In the rows, 128 means zero.
Where one turn sends some rows of the set: a few examples, then the rows asked:
pumir: [105 106 122 122 106 119  97 170 108  97 167 133 149 143 100 100 130 164
 126  93 117 178  98  96 135]
bipe: [104 102 117 125 104 115  98 173 108  94 165 134 146 142 105 102 131 166
 131  95 114 175 100  97 131]
fevif: [136 165 109  91 127 133  96  83 129  79 130 111 135 123 120 116 124 129
 139 101 153 136  88  88 145]
vese: [118 139  97 134 130 135 119 105 109  96 129 122 128  97 153 129 140 107
 147 145 155 124 125 102 158]
Tusup: [130 147 111  93 133 117 107 114 116  69 134 131 106 140 152 126 125 116
 128 128 154 147 106 119 109]
kiz: [ 83 147 118 133 152 146 126 147 127 112 146 141 150 116 144 146  96 135
 133 121 134 102 133 105  92]
Paz: [ 94 148 108 152 136 161 123 110 122 103 133 125 155  94 135 137 118 135
 154 128 154  98 122  91 133]
zesar: [116 169 113 106 133 157  98  94 143  91 133 112 160 118 111 124 107 147
 140  91 147 116  88  77 128]
nur: [100 100 119 131 104 118 100 175 111  96 163 135 150 142 104 104 129 169
 126  95 116 169  97  94 132]
miz: [101 100 116 128 105 114  99 173 110  99 168 134 146 139 107 105 131 162
 127  99 114 175 101  98 134]
bisep: [123 154 107 126 129 151 107  87 124  74 123 119 132 116 134 121 130 140
 154 123 173 118  93  97 132]
gepab: [ 97 157 126 120 144 153 112 126 136  86 134 138 144 133 131 139  98 154
 135 107 148 106 104 103  80]
Mev: [100 142  84 104 132 122 152 172 131 114 149 127 151 110 150 156 133 124
 135 130 121 117 136  80 144]
kireb: [106 156 111 141 134 162 111  96 128  88 127 127 149 104 129 129 119 148
 156 122 166 103 102  91 124]
vele: [136 151  84  72 115 110 130 137 134  72 134 119 121 139 144 136 148 135
 140 128 150 141  98  84 138]
kozak: [102 140 100 144 135 149 126 113 115 108 135 122 145  88 145 136 129 114
 150 137 147 110 133  98 150]
nomid: [ 97 103 121 129 110 124  98 173 110 102 169 134 158 141 101 103 128 169
 128  95 114 172  99  94 132]
sir: [102 104 120 122 106 119 101 174 103 100 169 135 148 141 105 104 130 159
 127  99 111 172 103  95 138]
lubis: [ 98 151 107 128 143 144 123 126 125 123 150 114 165  90 129 140 110 113
 132 110 116 113 137  82 156]
dun: [119 137 108 107 142 111 123 135 108  94 141 135 109 121 161 136 127  96
 123 137 135 144 136 119 122]
ditad: [126 159  93  79 121 127 122 134 149  71 133 122 138 145 129 134 134 165
 145 114 159 123  82  79 116]
lof: [121 140  81  84 124 109 144 155 125  94 143 120 127 124 157 145 147 115
 135 137 132 134 124  87 154]
dito: [101 102 115 129 107 116 100 176 108  99 164 135 148 139 108 105 130 163
 126  97 113 173 104 100 133]
tuzu: [121 157 120 100 138 137 106 112 132  68 128 132 123 145 136 127 109 146
 134 112 162 128  92 112  85]
ruge: [ 92 138 112 126 148 127 130 150 114 109 150 136 133 110 158 147 111 105
 125 130 125 121 149 114 111]
nofu: [ 97  99 119 128 106 122  99 177 110  99 168 137 150 142 105 106 128 165
 129  94 112 171 102  96 132]
dib: [103 159  99  99 127 146 130 146 156  91 139 128 161 133 128 144 118 171
 146 105 147 103  91  73 109]
Neret: [104 102 117 128 103 118  99 175 110  96 166 138 151 139 102 102 129 169
 127  97 119 173  97  96 129]
madu: [100 105 120 125 107 123  95 172 108  98 168 134 152 142 101 101 127 166
 128  94 114 176  95  94 135]
voni: [ 95 163 115 126 141 157 114 111 138 111 142 115 172 102 116 136 100 134
 140  94 131 104 115  75 136]
dep: [ 88 150  90 111 132 142 146 167 146 111 146 129 166 116 135 153 118 153
 140 116 128 100 122  75 122]
fikab: [120 147  99 110 138 124 121 117 114 113 147 110 142  94 140 130 129  90
 130 119 120 134 139  91 169]
Rem: [104 102 121 122 108 119  98 173 105  98 166 135 148 141 104  99 129 162
 128  96 113 178 100  94 139]
kedes: [ 98 101 121 126 108 124  98 174 106 102 170 138 152 138 105 104 130 162
 127  97 111 173 102  96 135]
sugib: [130 145 100 122 123 135 113  90 115  78 126 118 124 109 146 122 138 118
 150 137 168 130 108 104 147]
lenem: [138 153  99  92 130 120 106  97 118  88 136 111 128 112 134 124 135 100
 131 115 137 148 113  95 163]

voni turns into zesar
Mev turns into dep
Where do these go?
Paz turns into kireb
gepab turns into tuzu

Where one turn sends some rows of the set: a few examples, then the rows asked:
deg: [140 105 138 160 147 117 116 128 150 167  75 153 109 140 132 119  57 114
 114 120 125]
Diful: [126 146 115 137 146 151 118 112 123 129 103  79 110 102 116 137 124  98
 112  90 133]
rifa: [137 117 142 160 142 114 120 131 137 171  89 149 114 133 132 126  47 123
 106 120 111]
nek: [125 130 144 126 142 130 128  84 157 169 106 115  93 160 135 142  89 123
 142 125 108]
Dibib: [127 119 132 108 139 143 113 103 153 177 105 105  93 152 136 135  97 114
 136 129 106]
finev: [ 95  96 139 162 120 111  95 120 116 115  94 111 140 121 125 120  69  82
 122 106 113]
faz: [103 101 119 144 124 103 137 113 157 158 159 104  95 146 118 142 116 113
 129 119 150]
Fibi: [133 129 141 143 124 149 128 140 150 123 116 121  96 103 120 165 141 129
 111 107 121]
bugin: [107 100 145 168 130 104  89 115 109 131  81 111 135 112 118 109  80  85
 123 112 118]
narud: [129 143 112 165 146 130 103 108 129 114 111  88 118 108 123 141 123  85
 110  88 149]
Kodas: [121 121 140 122 139 150 121 104 148 167  99 111  99 167 145 141  96 132
 131 131 107]
tedu: [103  94 143 161 129  97 107 120 103 121  78 102 132 117 116 130  87  88
 113 107 111]
Kikuv: [116 126 146 140  85  98 123 114 127 124 113 115 145 116 144 132 123 113
 101 130 150]
zosa: [116 122 134 137  89  88 127 112 116 137 113 133 138 120 132 124 133 120
 102 126 150]
tori: [118 118 143 140  88  91 135 123 113 138 121 110 143 112 128 134 128 129
 113 113 140]
zesa: [130 100 122 137 144 121 120 130 183 134 136  95 109 110 103 109  87 141
  95 100 125]
kod: [127 109 139 120 142 147 129 100 162 167 110  93  91 156 129 134  89 126
 130 126 105]
vubok: [106 102 124 133 118 114 133 116 153 156 149 113  88 128 109 138 115  95
 126 133 166]
kez: [129 142 113 159 152 137 110 111 118 113 106  90 104 121 128 131 113  83
  97  86 141]
Gozu: [104 104 118 139 115 125 149 124 147 148 145 115  88 133 113 148 123 110
 130 119 163]
Zugi: [136 147 111 136 134 108  84 112 142 122 100 158 118 129 100 136  84 122
 121  84 150]
sek: [135 103 137 161 148 121 133 134 136 156  89 147 115 130 129 119  43 117
 118 119 133]
Fuf: [132 115 127 151 147 124 129 141 135 171  86 155 120 134 138 121  54 110
 114 112 118]
rigi: [131 123 139 132 128 147 123 103 163 168 111 105  88 158 137 131  94 122
 144 134 110]
nor: [101  97 132 161 129  90  85 110 113 120  90 120 135 117 114 121  70  91
 120 104 120]
geg: [109 121 133 147  92  96 113 128 113 131 108 118 144 116 139 128 136 121
 115 123 147]
fer: [133 121 129 144 126 148 127 168 150 134 123 125 103 118 119 159 113 142
  99 102 111]
sif: [ 94 105 113 141 122 126 135 111 141 161 147 103  90 138 110 130 115  99
 136 117 160]
zuze: [137 105 134 145 151 125 112 116 181 123 143 106 124 122  95 114  72 122
 107  99 105]
Kotu: [125 124 151 141 116 152 127 144 138 116 116 127  94 101 120 153 126 136
 104  97 117]
mek: [134 168 138 165 121 106  76  99 155 144 122 124 114 116 127 136  79 119
  97 116 106]
Vofa: [137 144 121 153 135 103  82 114 147 124 101 158 137 119  99 140  91 114
 119  84 143]
Gik: [144 104 119 140 150 131 125 131 189 143 128 101 107 108  97 118  90 132
 110  97 118]
gova: [129 154 137 167 141 115  81 118 163 154 119 114 116 128 109 131  84 117
  99 119  80]
rakob: [111 135 130 142  96  97 123 107 109 125 111 110 141 117 140 133 134 112
 107 118 146]
Sovog: [105 103 119 142 123 119 145 121 153 144 151 109 102 140 114 127 129 105
 136 127 159]
pekel: [117 166 140 156 139 111  84 112 154 149 131 119 106 129 105 127  86 122
  97 128  90]
nep: [133 114 128 162 143 110 126 126 133 164  68 141 107 130 134 133  48 114
 118 106 131]
tak: [104  96 139 162 115  97  87 110 110 119  91 101 126 118 126 119  76  91
 117 122 108]
Bapi: [122 134 109 144 142 106  91 108 147 119  98 156 110 113  97 147 107 100
 107  89 158]

rigi turns into bugin
Kikuv turns into Dibib
Where do these go?
tak turns into sif
nor turns into Gozu
tedu turns into faz
mek turns into Diful
Fibi turns into gova
pekel turns into kez

Where one turn sends some rows of the set: a few examples, then the rows asked:
bip: [158 109  93 115 119 111 107 106 129  85 135 121 139 153 118 143 108 135
 126  76 115 119 163  91]
Kul: [155 127  98 116 175  91 105  87 135  94 159 119 102 145 141 150 109  85
 163  79 109 148 142 108]
bifo: [144 107  50 114 127 109 135 108 129 122 137 108 145 185 134 108 109 114
 129  96 109  97 137 127]
komav: [135 126 108  92 152 101 135 145 148 116 163 112 152 134 134 106 100  94
 139  90  97 107 158 125]
gemot: [149 145  98 135 122  85 123 117 135 119 165  89 104 131 131 168  95 118
 108  74 169 125 112 142]
sol: [159 141 130 118 139  91 133 105 133 118 107 133 129 151 142 116  97 115
 106  90 151  77 147 119]
zukes: [122 139  90 129 138  78  88 100 153 125 149 134 123 128 146 156  91 115
 149  55 105  94  93 137]
Velaf: [146 161  73 114  90 108 121 141 136 120 133 104 126 158 154 127 113  85
 145 111 164 137 147 129]
Goz: [129 140  79 126 130  73 129 123 143 123 179 120 102 168 125 129 115  92
 126  78 142 167 129 150]
Nubo: [130 143  90 128 115  81 132 108 135 111 186 107 108 140 121 153  86 113
 120  91 131 156 109 129]
Vubi: [164 132  78 122 139  76  84  91 179 161 150 125 138 160 152 141 117 102
 137  57 127 126 140 125]
Depi: [161 149  91 105 143  89 120 105 124 158 121 103 103 125 170 146 135  95
 143  93 139 105  98 142]
funub: [173 137 117  91 126 103 137 107 150 131 136 111 142 126 122 112  75 111
 119 106 116  98 148 117]
Nif: [150 138  79 124 140  89  82 118 168 156 150 112 140 137 151 167 120 111
 132  61 114  94 110 143]
pusa: [167 124  72 123 174  85 125  96 123 140 137 116 110 169 173 145 135  80
 132  81 123 130 134 121]
zatab: [128 118  88 162 132 117 137 128 134  88 131 108 103 121 143 148  72  78
 119  81 135 136 139 127]
Sul: [149 151 117  99 144  98  99  96 136 113 145 107  96 101 137 150 107 100
 173  93 124 121 107 130]
Veni: [122 126 121 118 162  88 134 140 132 102 133 137 139 158 154 110 122  97
 124  71 129  88 157 127]
gat: [128 107 131 119 116 107 110 118 152 105 119 115 122 103 133 120 118 131
 146  60 147 111 149 119]
zar: [123 108  93 129 134 137 101 124 149 140 129 108 111 145 164 111  83  91
 157 106 134  83 112 143]
nem: [115 104  91 118 124 106 140 116 151 144 124 101 128 134 148  88 121 111
 150  84 142  91 125 151]
Rad: [125  93 126 135 131 123  97 118 149 123 124 126 105 108 168 120  78  97
 150  73 131 126 138 110]
neno: [143 134  71 131  99  92 144 126 115 112 124 119 117 142 165 129  85  84
 120  80 142 158 146 106]
Tigo: [159 108 100 115 115 115  83 127 126 117 127 138 124 152 169 135  97 109
 134  76 120 141 160  81]
sili: [145 140  89 133 136  77 118 132 141 130 158 101  97 160 134 144 123  99
 114  62 179 136 129 162]
rimu: [157 123  67 108 121 129  86 132 127 134 132 119 130 187 165 128 103 101
 141 112 124  98 134 114]
vas: [132 145  89 143 124 134 116 141 156  96 139  92 115 138 133 145 100  79
 146 111 159 114 139 150]
val: [136 136  89 128 137  63  91  72 165 130 151 147 122 150 147 131  88 107
 152  51 118 127 123 118]

pusa turns into Depi
zukes turns into val
Where do these go?
bip turns into bifo
Goz turns into sili
vas turns into zatab
sol turns into funub
rimu turns into zar

Where one turn sends some rows of the set: a few examples, then the rows asked:
Zukaz: [ 69 135 119 122 120 142 131 173 162 141 182 129 171  99 130 131 119 124
 151 138 124 123  89 115 131 129 150 132  79 120  97 135 156]
rogob: [170 131 135 127 110 130 173 148 159 130 127 129 134 131 144 111 120 110
 129 122 134 107 124 130 144 109 129 120 111 164  99 130  88]
nin: [160 111 121 111 107 158 125 177 156 109 139 102  94 156 125 112 114 119
 121 138 129 120 119 125 126 122 149 111 106 151 117 133 132]
Tobos: [ 74 132 108 128 120 139 142 169 164 152 176 126 174  99 130 123 114 118
 148 139 117 119  83 112 137 128 140 143  78 118  89 139 157]
Nizis: [ 94 151 137 103 130 163 142 106 173 160 150 148 138 128 142 120 131 151
  94 133 153 107 108 118  87 116 160 124 103 119 102 133 106]
pana: [ 94 164 135  72 133 152 107 143 162 162 191 151 162 113 122 118 147 132
 166 141 117 116 114 110 134 136 149  98  99 122 109 133 138]
fegeb: [172 135 135 127 118 129 170 140 159 137 130 132 133 132 147 107 124 120
 119 124 132  98 123 130 140  99 122 113 111 162 107 137  99]
fizi: [156 113 135  97 131 129 138 160 134 146 144 130 127 155 138 120 122  98
 128 170 143 109 124 102 151 124 110 100 161 159 118 143 138]
Lamav: [ 57 128 119 129 112 145 145 128 144 161 132 142 144 126 142 156 126 101
 111 165 142 114  94 106 134 108 127 149 139 122 132 142 139]
mip: [ 92 161 133  63 130 148 117 135 159 168 190 143 167 112 117 124 155 129
 161 137 122 112 108 108 132 142 150 102  93 122 105 136 136]
ruvof: [161  98 135 109 107 157 131 168 160 113 145 106  97 158 120 107 108 116
 127 131 120 127 119 128 125 128 148 118 108 150 110 130 127]
Guze: [106 162 108 121 123 151 125 152 164 136 159 147 170  99 111 145 159 110
 152 159 113 117  85 143 149 111 154  84  92 106 101 146 144]
nom: [154 110 125  96  97 163 131 172 159 120 143  97  93 155 118 113 116 118
 123 134 131 124 130 132 127 128 153 109 108 161 111 135 135]
ladat: [ 66 129 125 131 121 153 150 133 149 162 132 149 153 131 145 153 135 112
 111 161 152 114  96 105 123 110 131 152 143 131 114 149 137]
Nesaf: [158 118 131  95 127 127 143 155 141 140 141 133 124 145 133 125 120  97
 131 165 139 112 125 100 153 129 114  93 164 157 104 139 125]
Zomip: [ 93 144 131  96 124 154 141  91 171 167 161 142 132 119 140 113 120 146
  98 133 143 105 108 116 102 116 150 132 101 118 108 132 107]
Bidef: [153 102 131 101 105 166 125 170 153 117 146 109  92 155 125 113 112 107
 122 135 127 119 122 129 135 126 163 113 125 159 108 133 117]
Zagi: [ 71 131 114 116 112 139 142 167 159 151 173 120 172 106 118 135 119 116
 152 137 119 121  88 112 129 145 145 138  81 124  93 144 156]
tugu: [110 162 103 119 121 148 123 148 158 133 160 146 178 100 114 139 158 108
 152 162 104 115  82 143 152 107 157  88 100 107 118 141 147]
komo: [ 83 139 116 107 121 171 113 153 165 132 125 144 125 139 136 145 151 110
 106 160 139 117 104 132 102 119 180  92 125 105 141 144 131]
tuvok: [164 109 135  95 127 136 133 160 141 146 147 142 126 156 143 128 115  97
 132 173 126 117 128 108 151 126 112  98 161 152 119 141 131]
panum: [ 87 132 124 104 106 166 109 143 171 132 125 146 124 139 132 151 145 110
 104 152 143 115 107 137 104 116 179  96 120  99 144 149 120]
Puvob: [164 128 146 124 110 134 170 144 155 127 138 136 126 135 144 113 110 109
 119 123 129 100 121 133 135 105 142 119 122 168  98 134  85]
Bego: [ 85 140 111  99 114 165 105 144 168 137 125 143 120 127 131 141 135 106
 104 155 125 110 110 139 107 116 170  85 112  98 146 138 124]
zavif: [ 85 143 124 111 116 169 113 153 175 138 120 148 123 139 134 143 143 103
 108 149 135 111 106 137 104 122 180  89 119 105 143 135 124]
doni: [ 98 162 134  67 131 150 113 143 154 163 198 145 158 118 126 113 145 134
 159 133 118 111 105 107 126 130 148 110  85 117 107 125 135]
muli: [ 86 157 135  72 135 152 108 141 157 161 198 148 166 110 122 120 144 131
 161 144 128 115 108 107 133 126 151 104  92 120 109 128 145]
pina: [ 98 159 140  72 136 157 113 142 161 165 193 142 165 115 122 115 154 129
 161 138 126 113 109 108 128 130 149 105  86 117 102 128 130]
Lil: [151 110 141  95 127 137 139 156 134 136 144 141 121 149 138 131 115  93
 124 160 135 107 124 112 159 123 120 102 175 163 101 146 122]
Fadof: [106 160 109 133 118 149 127 148 166 137 154 149 174  94 117 142 150 113
 161 154 103 115  87 145 156 114 156  92 102 116 109 148 142]
Lokob: [167 102 131 101 104 157 128 170 162 126 146 111  98 160 132 114 105 118
 126 136 119 129 129 128 129 126 150 121 108 151 114 132 128]
Puf: [158 108 129  98 104 162 126 170 153 117 142 100  95 156 120 116 114 116
 133 135 131 127 127 119 135 133 148 117 112 155 107 135 129]
vegig: [156 108 139  93 130 135 134 157 137 137 145 141 121 157 130 126 127  92
 133 162 132 115 125 108 153 131 110 101 162 152 113 138 128]
bege: [ 75 130 123 129 115 143 134 169 166 154 178 124 170 104 126 123 115 123
 159 134 116 125  90 110 132 138 147 139  81 124  90 139 153]
Balu: [ 67 117 126 124 110 152 148 131 152 161 131 147 147 136 142 156 129 104
 105 163 153 114  93 109 129 117 135 153 142 120 119 155 132]
nilud: [149 117 135  89 122 131 140 157 139 146 144 130 129 149 127 131 119 100
 128 173 140 111 126 110 147 127 109  93 164 163 109 144 140]
mul: [ 96 161 110 122 127 144 128 148 168 136 161 157 177  91 120 142 147 118
 151 155 113 116  83 140 152 106 152  88  93 112 110 146 144]
raz: [ 94 148 142 105 136 161 144  98 182 162 151 148 139 126 140 117 121 149
  96 135 149 106 101 118  99 120 155 124 108 116 102 133 105]
Zedo: [102 161 105 118 117 147 136 146 164 134 153 143 176  97 109 146 155 113
 151 152 105 112  88 144 149 120 158  93  92 117 111 151 143]
feb: [ 70 134 122 128 119 139 139 168 159 145 179 126 175 107 127 134 121 113
 157 142 121 121  87 108 128 131 139 137  83 118  83 135 154]
Tez: [175 126 145 130 118 127 176 136 156 132 134 140 130 132 138 112 120 109
 131 127 122 109 113 133 143 106 118 118 121 162 100 132  94]
nadul: [ 61 130 129 134 119 159 143 130 154 161 133 147 150 135 137 155 130 105
 113 166 148 116  93 105 133 113 131 151 143 127 122 142 141]
Gogo: [ 95 138 139  94 123 154 138 101 176 162 152 150 133 124 142 123 124 146
  93 131 158 104 103 115  95 118 156 132 109 113 106 142  95]
zug: [176 128 140 131 114 129 170 140 161 140 137 139 135 134 148 116 110 111
 125 134 119 109 122 133 143 104 121 121 113 161 111 135  97]
zagid: [167 135 138 126 105 125 176 143 163 143 132 128 138 130 137 110 116 116
 125 128 132 103 126 136 134 103 126 117 113 169 103 134  98]

nilud turns into nom
Lokob turns into zug
doni turns into Tobos
Where do these go?
rogob turns into Nesaf
vegig turns into ruvof
Zukaz turns into mul
pana turns into bege
Zagi turns into Zedo
raz turns into nadul
panum turns into Gogo
Puvob turns into Lil
fizi turns into nin
Nizis turns into ladat
Lamav turns into Bego

